(in the rows, 128 means zero)
One turn sends every row of this set to another row. A few are shown first. Where does it send the rows asked after them?
zut: [128 144 150 148 135  95 105 115 122 122 109 129 111 131 116 128 133 143
 154 127 131 144 106 101 117 103  80 164]
bon: [169 122 150 118 107  89 113 144 147 129 107  86 108 120 139 135 156 121
  94 131 128 108 144 148 125 132 120 126]
boto: [139 119 156  75 169 139 136 151  92 155 100 107 124 128 104 141 127 122
 133 124 120 133 139 120 132 108 116 136]
sila: [139 121 125 165 116 120  74 132 102 130 129  98 158 147 120 129 107 144
 114  93 121 134 127  89 134 120 117 117]
Buza: [132 135 163 142 108 124 131 136 155 111 149 109 115 157 164 143 130 141
 104 117 130 122  84  97 138 145 136 147]
sovi: [140  97 126 103 138 122 103 131 127 117 124 122 105 143 113 131  91 109
 149 170  96 135 129 128 132  95 127  97]
Dop: [157  88 142 137  98 151 118 148 109 138 126 143 132 165 111 143 142 118
 125  79 127 145 103 125 127 114 130 134]
dafu: [144 149 137 137  90 134 140 119 128 138 131 146  86 128 100 129 112 149
 159 147 100 150 113 118 110 120 143 117]
feka: [177 168 170 111 124 100 135 133 118 154 119 109 123 122 146 133 133 124
 122 132 136  85 126 135 152 135 140 114]
Kazal: [110 115 141 111 127 134 130 150 119 151 165  94 143 102 104 101 120 106
 141 137  88 106 130 117 121 139 141 132]
sike: [164 116 117 136 104 129 112 105 137 108 156 116 134 153 127 128 110 153
 135  98 121 121 118 124 129  94 116  88]
Moz: [133 147 110 122 132 111 140 150  97 143 105 141 133 161 165 117 136 105
 120 142 130  97 141 114 101 125  91 139]
Nazuf: [151 136 160 113 100 139 150 128 154 143 126 106 134 125 108 127 130 118
 116 125 126 106 173 148 148 163 130 128]
Melud: [158 135 117 115 140 127 113 124 161 143 120  95 123 139 130 132 127  83
 147 147 106 106 118 129 104  99  89 143]
gipe: [118 115 135 134 167 112 122 118 103 151 125 156 153 146 144 110 118 118
 148 128  82 114  90 121 131 138 142 117]
sav: [105  83 146 107 145 109 123 114 119 127 118 129 118 168  80 154 124 109
 146 117 106 132 119 140 116 112 104 129]
vozip: [165 117 118 143 126 145 109 126 130 118 101 148 153 154 130 127 131 136
 165  95 142 109  94 110 139 124 138 107]
Sev: [115 121 134 145 115 156 105 111 103 145 129 136 137 132 121 132 113  89
 162 170  87 114 121 126 141 134 110 121]
roz: [117 125 106 123 113 139 153 107 141 109  95 106 122 158 149 163 109 109
 102 150 103  98 135 130 126 122 131 140]
volid: [132 153 143 129 106 124 142 144 144 132 123 126 104 178 131 170 108 146
 125 108 152 110 124  97 130 161 103 117]
pasis: [112 129 166 120 139 142 160 128  97 107 122 105 156 138 134 102 133 130
 132 165 132 113 135 112 150 109 139 141]
refe: [141 109 144 151  98 158 109 152  80 106 139 123 131 128 116 159 106 116
 134  96 118 107 123 109 152 131 120 109]
fakup: [128 144 107 105  89 140 122 123 129 148 135 130 126 139 150 151 144 136
 119 120 157 146 130  87 149 156 111 132]
nul: [125 123 134 138 163 112 101 108  85 119 112 125 128 153 113 130 141 123
 122 122  75 151 124 119  89 137 110 116]
Kamob: [161 158 131 129 130 108 127 124 134 125 113 100 148 111 135 137 158  88
 108 107 123 112 152 125 137 173 126 133]
zadoz: [146 131 126 113 132 137 133 133 105 165  98 126 107 123 139 137 153 137
 137 136  84  90 100 141  90 139 133 110]
tisu: [148 138 147 140 115 109 142 153 137 107 133  89 130 145 128 150 144 118
 133 137 155 154 104  84 160 138 145 105]
num: [120  97 121 142 113  92 138 170 146 131 136 142 108 124 108 124 103 108
 135 115 105 158 132 109 125 127 111 146]
geme: [134 121 141 134 107 125 150 152 119 102 143 120 125 133 144 124 170 157
 124 122 149 150 136 105 134 159 102 100]
nas: [118 123 136 146 167 117 149 106 137 129 104  72 156 130 108 149 127 130
 125 119  80 111 130 133 123 138 114 116]
zame: [142 144 169  85 127 105 117 120 136 144 117 107 126 130 109 122 147 137
 111  98 145 102 135 128 128 153 148 156]
suful: [116 131 123 166 112  93 153 111 109 132 125 128 122  99 137 168 113 127
 146 127  95 124 101 120 159 125 110 115]
vuno: [112 120 114  89 101 100 151 130  77 137 117 109 117 139 116 137 157 132
 120 149 134 121 129 121 111 107 145 111]
lukob: [113 145 137 138 129 108 157 131 132 113 134  97 145 177  99 115 126  96
 120 128 110 115 126 106  90 138 157 144]
pone: [133 140 134 126 162 141 144 125 115 105  97 157 121 113 128 137 108 136
 140 106 102 160 123  95 144 143 136 148]

Melud turns into Kazal
fakup turns into Buza
feka turns into Kamob
And these:
gipe turns into nul
num turns into dafu
refe turns into vozip
vuno turns into roz

One turn sends every row of this set to another row. A few are shown first. Where does it send the rows asked after them?
lik: [142 123 173 127 134 178 122 161 149  81 103 155 180 136 179 102 111]
Bif: [181 104 174 154 130 188 110 119 127 115 140 115 192  97 121 121 119]
Pavun: [163  92 194 131 129 188 119 158 162  95  95 147 195 131 174  98  99]
Geros: [196 110 151 125  72 207 123 154 120 106  88 103 197 151 151  73 112]
Rom: [167 106 186 157 133 172 120 140  99 103 137 131 204 107 119 121 128]
gazi: [142 103 154 115  85 186 191 141 137 131  96 133 206 123 146  85  98]
Bagu: [152 123 150 153 134 166 126 137 114  88 140 133 191  99 129 131 134]
Tadok: [162 102 149 158  86 173 133 141 157 104 151 126 191  83 139 136 110]
Folir: [161  83 184 160  87 159 117 153 129 114 133 114 214 121  99 102 140]
Belo: [146 110 190 133  98 175 129 175 155  92 113 159 185 137 182 102  96]
gev: [163 112 166 151  90 170 104 134 131 120 148 104 188 122  99 102 144]
puro: [148 110 133 149  99 161 114 138 150  99 138 107 190 110 107 112 151]
mulu: [162 102 149 151  86 171 107 131 156 118 145 101 187 110 104 108 141]
Vure: [156 102 168 112  99 197 178 123 132 143  95 124 203 127 139  76  96]
Lirov: [173 113 121 126  80 190 140 170 123  78  80 114 204 143 159  86 124]
mise: [139 123 162 110 107 186 181 133 109 128  98 134 198 135 139  79 109]
taz: [150 105 148 112  96 197 183 123 150 135  96 123 199 117 145  84  97]
vapu: [152 106 168 129 109 185 123 158 183  91 107 147 179 123 184 107  96]
Puse: [183 123 132 124  59 201 130 159 127  99  98 105 188 146 159  80 114]
rul: [155  90 142 152 116 162 115 139 152  96 121 107 206 108 104 111 152]
Poz: [148 124 153 107 117 196 173 118 121 134  96 124 192 130 137  77 108]
gesal: [133 124 140 110 103 183 187 133 126 123  98 134 196 126 145  86 109]
vob: [147  90 168 158 101 149 123 159 123  96 125 121 215 120 101 107 152]
muk: [177  75 171 161 125 179 126 134 144 104 126 122 212  86 127 129 115]
zodaz: [154 103 173 157  71 158 115 152 129 117 148 115 197 124 103 104 140]
senuf: [181 120 151 127  72 193 132 169 102  96  91 114 199 155 153  75 119]
kases: [145 136 175 127 106 184 116 157 155  96 125 149 164 139 180 101 101]
Fanut: [138 124 149 112  82 188 184 133 131 135 107 133 190 127 147  83 101]
busa: [148 104 161 161  89 156 143 162 128  91 145 143 204  93 137 136 118]
gov: [185 125 124 122  90 204 124 151 121  92  87 103 190 147 155  79 122]
sim: [184  99 148 130  63 194 139 175 121  93  83 115 212 147 156  80 112]
lam: [163 118 178 124 139 196 107 140 162 100 105 137 173 133 174  96 103]
Nuro: [188 104 122 125  83 202 131 156 140  90  79 103 201 137 158  83 116]
dur: [177  85 184 163  85 178 127 144 142 119 147 125 202  91 130 127 103]
Fid: [166 106 198 131 102 195 113 153 168 111 116 142 176 134 176  96  88]
danem: [157 122 201 128 128 186 112 157 134  99 111 149 178 146 171  93 104]
gife: [152 133 164 156  95 164 128 146 111 102 160 135 181 104 131 129 124]
sonop: [147  80 150 156  95 152 127 157 149  93 123 116 215 109 108 114 147]
Pevu: [151 104 158 111 120 193 178 124 129 131  85 126 207 126 137  78 106]
Pize: [185 101 142 126  93 196 134 167 114  86  73 111 214 148 151  78 122]

Pize turns into sim
Fanut turns into Poz
busa turns into Rom
And these:
mulu turns into puro
lik turns into Pavun

One turn sends every row of this set to another row. A few are shown first. Where does it send the rows asked after them?
kupe: [ 94 155 117 121 153 110 130  87 143 103  92 125 107 141  96  92 140 155
 117 139 170 176 116  85 112 161 129 120 196 167 126 159  98 171 122 143
 143 123 105  62  95 111]
tiz: [134 126 120 168 130 139 125 110 177  73 124 116  77 127  86 135  95 154
  74 166 147 105 108 110 105 187 158 157 163  71 128 186 135 117 156 157
 141 112 117 100  97 153]
denof: [ 97 162 110 126 161 120 129  90 138  92  98 116 100 149  82  96 146 149
 121 138 166 189 107  89 125 155 139 115 195 163 121 160  99 180 136 146
 148 120 119  85  97 107]
naro: [133 116 114 177 140 138 140 107 166  74 101 117  70 108  87 131 104 124
  81 174 151 108 123 119 111 186 168 149 151  82 121 187 136 109 166 164
 165 125 124  99  91 135]
Tize: [133 127 118 170 131 143 125 109 171  67 125 115  79 129  81 135  96 151
  76 167 145 107 106 109 107 185 159 156 158  67 129 183 137 117 160 157
 140 114 119 105 101 152]
Gotiv: [132 164  96 128 138 169 132 131 111 113 113  95 118 157  77 136 107 131
 101 114 163 193 145 100  90 192 138 109 151 174 124 146 100 125 169 171
 148 112 132 104 121 137]
buki: [134 127 118 173 131 141 126 110 176  73 125 117  79 130  79 132  96 152
  79 163 145 109 107 111 107 186 161 156 162  69 129 185 138 115 159 156
 141 112 119 104  99 151]
rerus: [ 91 152 125 104 133 145 110 108  90 125 140 129 115 120  99 101 116 120
 130 132 154 151 136  93 113 142 124 123 183 149 157 183  90 127 116 157
 123 144 108  79 134 111]
vatov: [ 86 157 116 119 154 113 126  78 141 104  88 130 108 122 108  97 134 159
 103 130 176 162 108  72 107 154 128 121 186 168 135 159 100 167 124 140
 126 116 109  67 101 105]
verag: [132 119 113 176 140 138 140 105 162  77 100 116  70 103  85 133 102 123
  79 170 154 109 122 117 109 184 169 152 152  82 124 187 138 111 168 162
 161 124 127 100  92 134]
Tifof: [132 157 100 125 134 156 135 133 124 122 114 100 126 164  90 126 110 137
 102 118 165 188 154 107  86 200 129 116 160 179 126 147 100 120 158 173
 150 117 115  77 117 142]
mezu: [119 159 101 124 132 160 132 123 111 126 110 111 125 128 103 137  96 142
  79 100 176 163 143  82  75 187 125 119 137 177 142 147 104 116 160 165
 125 110 121  88 125 134]
pul: [ 99 160 117 107 143 157 112 108  83 116 144 119 105 120  82 109 118 111
 135 131 152 169 123  94 122 134 134 113 180 143 148 178  94 136 131 160
 129 138 129 108 136 106]
dal: [133 117 113 177 136 138 138 106 165  79  99 118  71 102  90 135 100 122
  75 171 154 105 121 114 108 184 169 152 148  84 123 185 136 108 165 161
 157 126 124  98  94 134]
kasod: [ 87 165 114 122 164 123 123  80 124  99  92 124 100 115  98 108 135 155
  99 123 178 162  93  67 115 142 136 120 178 168 137 160 101 174 133 137
 118 112 126  89 106  97]
soni: [131 113 114 176 139 136 139 109 168  80  99 116  72 107  87 128 102 123
  78 173 151 106 126 117 109 185 167 154 154  82 120 187 135 105 164 162
 166 126 121  93  91 137]
bekos: [122 153 104 121 128 151 137 124 123 127 109 109 128 145 103 126 100 143
  92 114 173 171 156  95  73 198 121 118 153 176 136 151  99 114 153 167
 140 117 111  68 121 140]
loro: [ 91 157 121 108 138 150 110 101  83 122 139 122 109 111  99 107 113 116
 125 128 157 156 125  85 114 132 128 119 178 145 160 179  96 131 124 157
 117 143 121  99 135 106]
bafep: [ 95 152 126 104 135 144 115 110  94 120 142 123 112 134  91  97 119 113
 144 140 152 168 141 103 117 148 124 118 191 146 151 179  90 132 118 162
 138 148 107  81 127 113]
sopi: [ 95 169 108 130 167 127 126  86 125  89  95 113  96 131  85 108 141 150
 108 129 168 181  95  77 123 143 144 112 184 163 127 156 100 181 138 142
 132 111 132 100 104 100]
Lali: [133 127 121 173 131 141 128 109 180  70 122 116  80 133  82 132  98 153
  80 164 146 108 111 112 104 188 159 156 161  69 127 185 138 117 155 155
 141 113 117 100  98 153]
nadu: [134 129 120 172 131 142 125 111 176  73 122 117  80 129  82 135  97 153
  75 163 148 107 108 110 104 183 160 159 158  68 127 185 139 114 155 156
 137 114 118 105  99 153]
suvi: [128 167  97 128 140 172 129 124 105 116 113 100 119 136  87 144 103 136
  86 103 171 178 135  88  87 179 134 112 140 176 134 146 103 121 171 167
 129 105 138 106 124 129]
suzel: [131 115 114 174 136 135 140 105 167  82  98 119  73 103  94 129 103 124
  76 174 154 103 125 116 105 186 166 153 151  85 125 189 136 107 163 163
 160 126 121  91  92 135]
ruli: [100 158 119 109 141 152 113 111  89 116 146 116 107 139  81 102 124 110
 143 140 144 175 132 105 123 142 135 113 191 143 143 179  93 137 128 161
 139 145 120  96 128 111]

buki turns into Tize
ruli turns into pul
suvi turns into mezu
And these:
vatov turns into kupe

One turn sends every row of this set to another row. A few are shown first. Where does it send the rows asked after them?
Kun: [130 121 139 118 123 149 142 119  89 114 106 115  78 125 108 129 101 142
 127 123 152 165 119 113  90 151 105]
vege: [178 149  97 142 135 146 105 104 138 124  97 140 123  94 124 119 146 122
 128 106 132  81 125 134  97 124  97]
sizil: [106 133 122 103  93 131 126 133 161 141 149 133 125 109 117 125 153 129
 157 114 137 140 140  99 116 103 129]
Rem: [136 110 135 124 113 157 118 101  92 158 136 140  86 105 121  86  84 136
 131 135 156 119 125 148  80 134 131]
lugip: [120 131  86 119 114 169 125 136 117 157 166 126  60  81 136 129 147 152
 101 123 127 113  88 145 103 141 102]
kar: [135 144  84 117 103 157 135 126 159 123 108 151  92  75  88 117 164 125
  99 119 130 125 142 150 103 169 118]
vev: [137 111 156 120  99 165 115 116  73 138 135 165  79  94 108 128 112 129
 129 129 138 121  97 151  89 156 126]
rog: [146 117 178 117 108 127 142 119 192 153 145 137 101 103 127 125 125 129
 131 124 140 116 113 151  85 125 109]
nibe: [176 148  88 119 128 154 126 109 135 105 122 159 101  90  93 106 159 101
 119 104 127 114 143 133 105 140 112]
divov: [128 130  93 118 136 151 136 119 112 142 159 116  83 108 138 123 155 157
 104 118 128 125  65 131  72 138  93]
Sem: [117 133 156 117 109 168 136 121  97 116 109 152  80 101 121 128 108 141
 126 135 156 136  96 144  83 155  74]
lagu: [123 145  74 134 146 151 125 110  99 120 156 108  78 105 117 114 131 149
  97 127 154 105 107 147 117 109  94]
Fofek: [166 112 160 113 101 142 142 141 170 157 141 126  91 103 119 154 112 113
 122 120 129 135 131 153 133 129 137]
zakaz: [138 141 167 125  96 127 152 109 145 114 121 119 115 115  85 151 133 116
 116 132 170 106 118 171 127 113 111]
mipaz: [164 135 137 111 106 143 167 119 159 132 129 123 111 128 113 138  96  98
 116 135 168 139 128 166 131 113 119]
Repur: [165 130  90 146 117 134 108 115 137 148  84 121 129 105 125 150 148 138
 115 110 125  99 104 131  90 153 131]
Fikoz: [154 120 176 120 107 109 151 100 152 122 145 132 115 129  90 139 147 114
 129 120 149 122  99 143  83 127 129]
tof: [117 114 145 131 115 150 114 118  94 144 107 100  73  99 106 112  93 158
 126 127 151 127 147 131 109 134 122]
keti: [125 132  98 133 146 138 122 116  89 117 148  98  84 107 110 138 161 160
 100 114 130 111  83 132 101 125 101]
Ros: [119 136 124 109 126 143 122 141 138 114 131 164 163 111 126 157 125 127
 128 131 131 139 105 158 140 110 115]
leg: [105 132 129  93  85 137 136 120 142 156 140 125 153 101 106 104 164 134
 144 122 140 122 119 139 104 100 137]
soz: [138 130  63 120 127 163 127 124  97 142 176 126  63 101 120 122 131 131
 100 123 138 124 105 141 120 127 124]
karu: [120 130 126  95 108 142 136 123 124 137 133 146 178 109 110 124 147 127
 126 131 134 129  96 171 115 107 137]
muru: [140 134  71 127 105 142 139 118 165 149  92 131 117 104 116 127 145 138
  99 125 138 130 113 143  75 174 129]
nilev: [113 138 117 112 120 136 120 143 165 117 143 158 133 115 135 148 124 125
 147 121 137 149 130 112 131 106 108]

Fikoz turns into zakaz
Rem turns into vev
lagu turns into soz
And these:
vege turns into nibe
Ros turns into nilev

One turn sends every row of this set to another row. A few are shown first. Where does it send the rows asked after them?
mame: [125 164 106 121 103 122 127 157 152  76 116 142  95 129 134 157 124]
zuvef: [121 171 106 134 144 131 124 151 144 119 142  95  89 175 155 120 115]
Metaf: [147 147 151 121 115 125 139 124 150 145 163  98 108 138 137 133 174]
sazu: [104 126 118 158 108  93 132 145 144 144 142 150 128 145 101 127 171]
Fubo: [165 146 111 142 149 128 121 142 143 125 118  79  88 156 101 114 151]
suk: [119  99  97 129 114 113 142 139 109 140 125 122  70 113  94 117 154]
fofab: [142 156  65 131 100 128 153 150 146  95 109 132  88 120 109 118 136]
feben: [129 144 148 128 141 133 110 128 158 139 153 114  92 132 137 133 175]
Mamot: [131 167 140 151 122 134 140 176 132 124 151 120  84 180 101 117 151]
tud: [114 108 109 108 139 116 140 143 151 116 140 155  92 168 138 151 124]
mola: [145 159  90 138 120 120 142 139 104 122 141 175 104 141 123 118 150]
dos: [130 133 135 138 124 128 127 139 141 120 131  59 104 168 104 107 129]
Nogov: [112 159 113 119  87 121 149 153  96 107 107 113 123 122 142 146 127]
siti: [113 141 109 141  83 112 170 144 141 120 139 132 135 173 107 104 128]
nef: [131 128 156 109 112 112 124 140 141 126 162  95  95 121 134 115 174]
Dases: [135 144 138 133 120 104 157 152 163 147 137 115  76 155 127  93 113]
Darut: [135 120  76 121  88 109 150 144 119 112 146 106 106 108 110 141 171]
fufif: [113 122 106 118  97  85 144 177 161  91 113 129 103 144 110 108 133]
duv: [135 143 119 123  78 140 176 140 123 104 151 136 109 155 110 151 133]
Laf: [140 155 140 150 112 117 119 149 138 114 119  69 102 147  96  92 139]
von: [ 85 115  76 133 117 126 111 124 129 114 142 116 105 110 132 127 143]
rema: [104 123 120 112  97  92 139 148 114 103 143 146 106 134 139  96 118]
pero: [126 111 105 125 100  86 154 138 179 132 126 119 109 122 118 153 149]
lobib: [ 96 127  96 137 122 155 145 146 157 105 135 133 106 182 104 143 130]
Zanef: [130 153 107 133 125 145 136 157 115 117 147 108  55 132 119  86 132]
fida: [133 118 119 115 116 116 171 157  98 146 124 140 112 157 118 154 154]
Ramub: [159 156 114 112 112 111 154 183 141 102 140  82  73 151 126 126 137]
Gopo: [122 131  53 125 141 123 133 147 120 112 134 137 106 163 130 109 144]
kapo: [ 96 103 131 104 101 125 161 146 116 127 113 120  95 124 127 144 119]
mer: [125 149 111 133 134 127 148 142 138 145  93 150 107 143 135 170 132]
dadu: [108 133  81 122 113 126 135 118 132 119 119  79 107 142 146 158 117]
ran: [ 98 158  92 154 106 129 118 132 144 115 140 121 138 149 127 165 155]
penu: [147 127 121 141 143 137 131 130 133 136 135  75  93 166  99 104 143]
Zefig: [156 146 101 131 101  82 152 159 137 126 112 105 116 151 110 168 162]
debaz: [139 166 131 126 129 123 105 135 130 127 155 104 103 125 146 119 183]
bida: [101 148 117 133 127 113 117 164  99 121  98 156 106 124 132 131 145]
Nopu: [ 92 134 126 156 117  95 126 125 161 150 100 133 105 136 120 126 122]
fosi: [136 156 141 118 110 129 118 129 152 119 148  89  93 103 146 125 163]
zoko: [ 99 148 113 155  98 122 116 155  91 115 134 115 119 156  97 138 166]
Ras: [152 153 122 146 139 107 112 145 148 122 108  81  92 142 108  92 138]

tud turns into mola
Mamot turns into zuvef
And these:
siti turns into lobib
Ras turns into Laf
bida turns into Nogov
von turns into Darut
Zefig turns into Nopu
debaz turns into fosi

